[[-24  -5  -6   8   7  33   7 -18]
 [ 10  19 -23   8  12 -15 -18  48]
 [ -3  26   2 -22 -18 -31 -18  11]
 [-23  44  -7   2   7 -16 -33 -12]
 [-14   2   6  -3  -9  11  28  -2]
 [  9 -21 -12 -10 -18   5  17   3]
 [-10  36  34 -27 -17 -15 -21 -14]
 [  6   2  13  -6  -9 -26   9  -3]
 [  2 -11 -18 -27 -31   2  -4 -12]
 [ 39 -17   9  -1   3   4  -9  -9]
 [  9  -9   8 -10 -13  -6  12 -14]]: 11

[[-24  -1  22  -3  15 -25  23  34 -20 -29]
 [  1 -13 -26  -9 -23   5 -28 -35  -1   6]
 [  1 -20 -34 -10 -29  10 -34 -43   0  10]
 [ 27  28  17  13  19  12  14  13  22  18]
 [ 19  17  11  10  13  11  10   8  16  14]
 [-29  -7  23   2  14 -19  26  39 -22 -27]
 [ 20  18  15  16  17  18  15  14  19  19]
 [  0  -1  -1  -1  -1   0  -1  -1   0   0]
 [-22  -8  18   5  10  -9  21  30 -15 -17]
 [  0 -21 -35  -9 -30  13 -34 -44   1  12]
 [  0 -16 -29 -10 -26   6 -30 -38  -1   7]]: 10

[[-20 -12  12 -12   9 -35  -3 -49  10  10  15]
 [ -7   8  31  -4 -21  -9  23  21  31 -15   8]
 [ 14 -16  24 -22 -17 -19  10  18  19 -12   2]
 [ 18 -28   5 -21  -8 -23  -2  -4  -3  -4   2]
 [-43  12   7   4  18 -14   0 -48  14  14  12]
 [-25  24   1  13   9   6   3 -13   8   4   0]
 [-19  13  24  -2  -7 -11  15  -3  29  -8   4]
 [-17  23   0  15   5  12   5   2   8  -2  -1]
 [ -3 -25  30 -26 -14 -37   8 -19  24  -6  12]
 [-13  -2 -10   1  17  -7 -10 -30 -10  14   2]
 [-24  -3   0  -4  15 -18  -6 -45   5  11   9]]: 2

[[ 21 -29   7 -55 -33 -40 -26 -49   1  31 -59]
 [-28  -1   1   6 -21 -18 -20   3 -22 -18  -9]
 [-18   6  -7  18   2   5   0  15  -9 -19  14]
 [ 10  -5 -10  -7  13  11  10  -5   7   0   6]
 [-35  10 -10  30   2   7  -2  24 -20 -35  23]
 [-31   0   1   9 -23 -19 -21   5 -23 -19  -9]
 [ 18  -9 -14 -14  17  14  14 -12  13   5   5]]: 14

[[-10  -9  36  37 -32  13   7 -39 -38  59   4 -58   0  31 -12  45]
 [  3  -1  -8   4  -3  -6  -5   2  -9  -1   3   0   7   4  -3  -2]
 [  1 -18   0   1  21 -56 -10  26 -52   3 -11  14   8  -9  37 -40]
 [ -1  -1  -1  -4 -13   2  -4  -2   0  -1  -2  -6   0  -5  -4   7]
 [ -6  -7  -6   7  -2  11   1  -8  -5   1   1   1  -1  -2  -2  -1]
 [  4  -5   1  -6   8   6   3   0  -2   0  -4   0   9  -3  -2   1]]: -40

[[-12 -15 -10 -11  -8 -13   2  39  -7   0   3  10  14   8]
 [ 19  16  19  12  15  14  41  11   9  34 -12  18   6 -18]
 [ 24  21  24  16  20  18  53  15  12  45 -18  19  11 -25]
 [-15 -16 -14  -7  -9 -11 -15  29  -8   0  -7  -7  10  18]
 [-10 -12  -9  -4  -6  -7 -10  24  -6   7  -9   0   2  20]
 [-14 -17 -12 -11 -10 -14  -7  34  -8  -4   5   8   9  14]
 [ 19  16  19  14  15  16  40  10  10  38 -17  19   1 -13]
 [  8   4   9  -2   7  -1  30  19   2  -3  25   7  40 -37]
 [ -5  -6  -5   2  -2   1 -12  11  -3  15 -14  -4  -8  24]
 [ -9 -10  -8  -4  -5  -6  -7  22  -5   7  -7   2   1  18]
 [ -4 -11   1 -10  -6  -6   3  17  -5  -7  33  41 -12  15]]: -25
---
[ 617  236  763 -669  380 -947] gives 617, -947

[ 45  26  87 247  50] gives 45, 50

[ 34  27 -42  16] gives 34, 16

[ 28   7  40 -29  26   3] gives 28, 3

[[49 40 38 38  6]
 [20 45 47 45 79]] gives 49, 79

[ 97 131 136  41 157 223] gives 97, 223
---
9691  8332  1136  7863  2922  8488 --> 9691, 8488

 29  345  667  958 --> 29, 958

 15   59  156   42   39  240 --> 15, 240

1  7  6  1  6  7  7
2  7  6  2  7  2  7
1  3  6  1  3  4  2
--> 1, 2

9  3  8  2  2
9  2  8  3  2
--> 9, 2

4  7  3  6  1  3  3
4  5  3  4  2  3  1
--> 4, 1

2  5  3  7  5
3  6  4  0  5
--> 2, 5
---
40,35,-46,-4,-30,45 value 45
-43,13,-39,8,-16,-50,-21 value -21
52,4,17,17,44,31 value 31
5,-46,-17,21,-20,-36,-44 value -44
-2,41,35,26,52,-5,-47 value -47
4,-7,5,5,7,-50 value -50
26,-45,34,30,-54 value -54
5,50,11,19 value 19
